Y: rows in a few groups, each row roughly a mix of its group's directions
Y (124 x 10)
.09	.23	-.46	.13	.06	.06	-.33	.34	.01	-.01
.09	-.08	.45	.01	-.06	-.14	.28	.11	-.43	.00
-.25	.26	-.26	-.03	.23	.32	-.13	.26	-.04	-.28
-.28	-.56	-.11	-.13	-.01	.10	.03	-.27	.10	.04
.32	.32	.08	.32	.09	-.07	-.26	-.32	-.14	-.04
-.01	.26	.06	-.03	.51	.25	-.09	-.09	-.17	-.28
.06	.31	-.26	.14	.32	.24	-.32	-.22	-.11	-.10
.10	.56	-.09	.26	.21	.12	.11	-.20	.06	-.03
-.27	-.26	.24	-.15	-.14	.12	.26	.39	-.19	.03
-.09	-.46	.38	-.15	.01	.02	-.03	.06	-.28	-.23
-.17	-.26	-.18	-.17	-.22	-.25	-.01	-.12	.49	-.02
-.01	.33	-.27	.07	-.07	.28	-.13	.31	-.33	.17
.00	-.07	.26	-.12	-.28	-.06	.28	.21	-.28	.38
-.37	-.39	.21	-.16	-.06	.18	.21	.22	-.18	-.05
-.24	-.11	.26	-.17	.17	-.15	.40	-.08	.35	-.12
.35	.25	-.11	.02	.31	-.15	-.25	-.17	.27	-.19
.30	.27	-.24	.14	.07	.21	-.27	.08	-.37	.12
-.14	.12	-.34	-.09	-.10	-.16	.23	-.09	.51	.07
-.07	-.49	-.12	.07	-.17	-.28	-.11	-.27	.24	.01
.09	.33	.17	-.03	-.04	.27	.27	.22	-.36	.22
-.36	-.02	.16	-.30	-.32	.29	.16	-.04	-.22	.09
.02	.19	.47	-.10	.04	-.18	.31	.29	-.07	-.16
-.04	-.42	.24	-.22	-.17	.16	-.02	.11	-.41	.02
.37	.28	-.24	.11	.13	-.14	-.30	-.31	.08	.06
-.08	-.53	.01	-.31	.02	.02	-.29	-.12	-.10	-.17
-.21	-.14	.13	-.15	-.35	-.09	.44	.18	-.04	.23
-.07	.16	.11	-.02	.15	.36	.24	.38	-.35	.05
.32	.38	.09	.26	.20	-.04	-.20	-.31	-.10	-.05
-.10	-.01	.23	.04	-.06	.21	.18	.29	-.46	.28
.10	.14	-.29	.03	.22	-.24	-.18	-.22	.45	-.14
-.03	.42	.18	.07	.08	.19	.39	.27	-.18	.10
-.15	-.30	.14	-.07	-.13	.32	-.07	.11	-.48	.10
-.29	-.15	.00	-.18	-.38	-.06	.38	.08	.02	.28
-.05	-.06	.25	-.15	-.27	.00	.32	.28	-.23	.36
-.24	-.26	.12	-.12	-.06	-.24	.16	-.19	.47	-.15
.11	.02	-.25	-.27	.13	-.15	-.26	-.17	.43	-.23
.22	.38	-.14	.10	.34	.33	-.07	.04	-.26	.01
.22	.06	.01	-.13	-.27	-.31	.10	.03	.48	.21
-.27	-.23	.30	-.11	-.27	.11	.30	.20	-.26	.06
-.42	.06	.08	-.12	.18	.43	-.24	-.06	-.08	-.21
-.25	-.38	.28	-.22	-.25	.01	.31	.07	-.12	.09
.44	.29	.15	.02	.29	.09	-.05	-.29	.11	-.15
.00	-.35	-.13	.14	-.27	-.38	-.05	-.18	.29	.15
-.08	-.22	-.43	.00	.00	-.30	-.07	-.16	.40	.06
-.06	.01	.24	-.07	-.07	-.32	.11	-.22	.52	-.10
-.17	-.34	-.12	-.04	-.11	-.28	.02	-.10	.51	.03
.05	.01	-.48	.10	.05	-.16	-.24	-.30	.32	.00
-.01	-.07	-.11	.08	.25	.04	-.26	-.19	-.55	-.17
.10	.46	.10	-.02	.17	.31	.04	.20	-.35	-.02
-.12	-.03	.48	-.21	-.14	.20	.18	.22	-.28	-.12
.35	.32	-.20	-.05	.26	-.12	-.23	-.11	.32	-.10
.06	.03	.21	-.01	-.24	-.02	.32	.29	.36	.31
-.37	-.33	.08	-.15	.09	.22	.05	.34	-.26	-.11
-.19	.10	-.27	.01	.33	.23	-.28	.18	-.17	-.31
.12	.10	-.23	.06	.05	-.20	-.22	-.42	.40	-.09
.32	.34	-.17	.12	.32	-.13	-.20	-.12	.28	-.11
.10	-.28	.27	.09	-.13	-.34	.14	-.42	.13	.05
-.04	-.45	-.08	-.10	-.20	-.29	-.26	-.21	.24	-.06
-.10	-.19	.11	-.05	-.26	-.24	.39	.28	.18	.25
.34	.21	.28	.24	-.07	-.22	-.14	-.10	-.35	.12
.35	.32	-.25	.13	.10	-.21	-.29	-.20	.19	.00
-.23	-.38	.28	-.23	-.25	.00	.29	.09	-.16	.11
-.17	-.51	-.05	-.03	-.20	-.31	.09	.00	.29	.06
.47	.37	-.11	.16	-.08	-.12	.01	.17	.19	.20
.35	.42	-.25	.24	-.07	-.10	-.20	.03	.16	.14
.24	.35	-.22	-.11	-.15	-.26	-.17	-.31	.26	-.01
.04	-.36	-.24	.20	-.13	-.23	-.29	-.36	.06	.03
-.08	-.15	-.06	-.54	-.01	.12	-.26	-.04	.20	-.25
.30	.12	-.12	.21	.14	-.11	-.39	-.41	-.03	-.06
-.21	-.48	.21	-.11	-.18	.09	.09	.12	-.35	.06
.26	-.07	.20	.02	-.29	-.29	.23	-.29	.19	.25
.25	.06	-.10	.15	.02	-.28	-.32	-.45	.17	-.04
-.20	.01	.29	-.31	.09	-.12	.12	.11	.34	-.37
-.29	-.29	.27	-.09	-.10	.19	.32	.20	-.26	.09
-.06	.05	.37	-.18	-.11	-.26	.42	.24	.10	.15
-.03	-.01	-.09	.15	.13	.11	-.29	-.45	.25	-.34
.31	.35	-.24	.12	.34	.18	-.15	-.09	-.22	.04
-.05	-.44	.07	-.05	.02	-.30	-.05	-.27	.34	-.19
-.18	-.19	-.01	-.47	.00	.14	-.28	-.16	.12	-.29
.22	.54	.13	.13	-.01	.05	.01	.21	-.30	.04
.12	.26	-.27	-.11	-.04	-.17	-.20	-.31	.38	-.20
.25	.31	-.20	.09	.32	-.18	-.15	-.09	.37	-.09
.21	.27	-.36	.13	.24	.14	-.39	-.04	.08	-.13
-.06	.24	-.04	.39	-.02	.25	.04	-.08	-.37	.30
.33	.11	-.03	.09	-.20	-.32	.13	.11	.42	.20
-.23	.04	-.06	-.16	-.33	.24	.24	.09	-.22	.40
-.18	-.47	.31	-.12	-.17	-.03	.31	.11	.03	.11
-.03	-.12	-.12	.03	.17	-.03	-.24	-.38	-.44	-.25
.00	.40	.24	-.07	.25	.00	.45	.11	.13	.05
-.40	-.14	.11	.00	.08	.41	-.04	-.09	-.29	-.24
-.03	-.36	.27	-.04	-.24	-.11	.03	-.47	.12	-.01
-.16	.25	.29	-.39	-.08	.05	.24	.21	.24	-.17
.23	.54	.13	.01	.03	.12	.25	.23	-.03	.18
-.28	-.11	.10	.04	.15	.33	.08	.31	-.42	-.04
-.02	-.08	-.54	.13	.11	.15	-.37	-.17	.08	.06
-.41	-.45	-.03	-.14	-.23	-.04	.16	.18	-.05	.11
.41	.23	-.03	.05	-.14	-.33	.11	.09	.08	.37
.05	.27	-.37	.18	.30	.08	-.38	.07	-.07	-.16
-.27	-.50	-.01	-.13	-.01	-.14	.10	-.14	.35	-.02
-.02	-.44	.24	-.18	-.21	-.22	.10	-.23	-.27	.10
-.13	-.39	.08	.04	.00	.29	-.17	.15	-.45	.06
.14	.37	-.19	.21	.31	.30	-.17	-.20	-.06	-.13
-.37	-.34	.20	-.14	-.06	.21	.28	.25	-.13	-.03
-.17	-.26	-.07	-.23	-.02	.27	.10	.46	-.25	.08
-.07	-.25	.12	.03	-.35	-.39	-.11	-.24	.30	-.05
-.07	-.19	.26	-.09	-.23	-.25	.44	.19	.16	.19
-.26	-.01	.30	-.10	.05	-.15	.43	-.04	.36	-.10
-.13	-.25	.27	-.23	-.35	-.08	.35	.04	-.09	.22
.30	.27	.38	.08	.20	-.06	.19	.34	-.05	-.07
-.04	-.13	-.49	.06	.00	-.25	-.11	-.21	.36	.11
-.27	.08	-.19	-.06	.26	.29	-.13	.43	-.08	-.21
.05	-.20	.07	.09	-.29	-.20	.23	-.35	.20	.35
.03	.36	-.07	-.01	-.01	.36	.02	.28	-.38	.15
.00	.40	-.05	.16	.35	.22	.06	-.26	.21	-.20
.15	.30	-.14	.08	.11	-.33	.08	-.10	.48	-.09
-.43	-.17	-.04	-.08	.14	-.03	-.11	.35	-.23	-.30
-.14	-.41	-.14	-.06	-.37	-.13	.15	.18	.15	.27
-.11	-.52	.13	-.33	-.18	.08	-.05	.09	-.24	-.03
.06	-.04	-.22	.00	.22	-.25	-.24	-.24	.40	-.28
-.13	-.30	.20	-.03	-.15	.28	.00	.17	-.48	.09
.35	.32	.31	.07	.25	-.11	.14	.30	.07	-.08
.23	.49	.07	.21	.33	.16	-.01	-.16	-.12	-.05
.06	.37	.16	-.02	-.39	.08	.22	-.31	.08	.21
-.05	-.32	-.01	.10	-.16	.27	-.35	.13	-.40	-.08

the one row of each list that fits no group (the others fit one group, some only roughly)
  * K598: -.12	-.46	.16	-.09	-.01	-.27	.11	-.24	.32	-.11
  * K954: .28	.43	-.15	.21	.17	-.20	-.05	-.12	.32	-.06
  * K500: -.26	-.52	.08	-.19	-.12	.14	-.08	-.01	-.30	-.05
  * K109: -.08	-.01	.41	.02	-.07	.12	-.02	.23	-.45	-.26
  * K930: .23	.42	-.29	.16	.21	-.05	-.17	-.15	.28	.00
  * K870: -.15	-.32	.17	-.18	-.13	.30	.00	.21	-.42	.10
  * K41: -.21	.13	.19	-.12	-.21	.27	.30	.30	-.24	.22
  * K469: -.16	-.21	.22	-.18	-.21	.02	.38	.29	-.22	.21
  * K640: -.31	-.14	.39	-.31	-.23	.05	.30	.04	-.09	-.02
  * K579: .23	.16	-.15	.27	.00	-.15	-.32	-.43	.15	-.10
  * K550: .28	.48	-.22	.06	.19	-.10	.01	-.26	.20	.10

K109
  * K290: -.39	-.32	.25	-.05	.13	.27	.28	-.01	-.15	-.07
  * K98: .08	.18	-.29	.09	.17	.00	-.35	-.19	.35	-.27
  * K473: .08	.03	.29	-.01	-.31	-.03	.31	.01	-.27	.40
  * K890: -.01	-.09	.11	-.01	.01	.21	.09	.38	-.54	.09
  * K415: .11	.41	.20	.06	.07	.09	.26	.33	-.30	.14
  * K149: .29	.33	.20	.25	.21	.10	-.07	-.02	-.40	.03
  * K257: -.12	-.08	.19	-.07	-.10	.11	.23	.26	-.50	.25
  * K478: .00	-.18	.31	-.03	-.37	-.06	.38	-.11	-.05	.29
  * K732: .24	.47	-.26	.23	.15	-.09	.02	-.03	.24	.16
  * K526: .08	.23	-.24	.19	.25	.10	-.38	-.22	.17	-.28
  * K935: -.12	-.05	.26	.11	.02	.22	.32	.30	-.39	.18
  * K167: .01	-.13	-.18	.00	.08	-.42	.06	-.04	.51	-.13
  * K777: .13	.25	-.29	.12	.21	.00	-.36	-.19	.28	-.25
  * K834: .00	-.08	-.04	-.03	.06	.34	-.03	.38	-.49	.08
  * K3: .06	.14	.00	.11	-.14	.23	.06	.36	-.49	.19

K290
  * K577: -.33	-.13	.29	-.23	-.32	.15	.25	.10	-.24	.04
  * K312: .26	.14	-.21	.14	.36	.14	-.35	-.22	-.07	-.19
  * K937: -.09	-.23	.24	-.19	-.28	-.08	.42	.23	-.09	.22
  * K808: -.18	-.41	.33	-.19	-.15	.07	.13	.15	-.32	-.05
  * K787: .03	.13	-.28	-.06	.05	-.10	-.29	-.21	.45	-.28
  * K181: -.26	-.46	.11	-.10	-.20	-.24	.30	.07	.02	.14
  * K599: .12	.32	-.31	.11	.06	-.20	.02	-.36	.34	.07
  * K358: -.37	-.30	.25	-.20	-.04	.15	.19	.12	-.33	-.08
  * K411: -.21	-.24	-.01	-.11	-.28	.28	.06	.22	-.36	.26
  * K651: -.23	-.32	.31	-.11	-.15	.20	.10	.09	-.42	-.02
  * K242: .13	.14	-.24	.20	.25	-.03	-.38	-.28	.16	-.26
  * K654: -.37	-.38	.11	-.05	-.13	.23	.26	.21	-.20	.08

K654
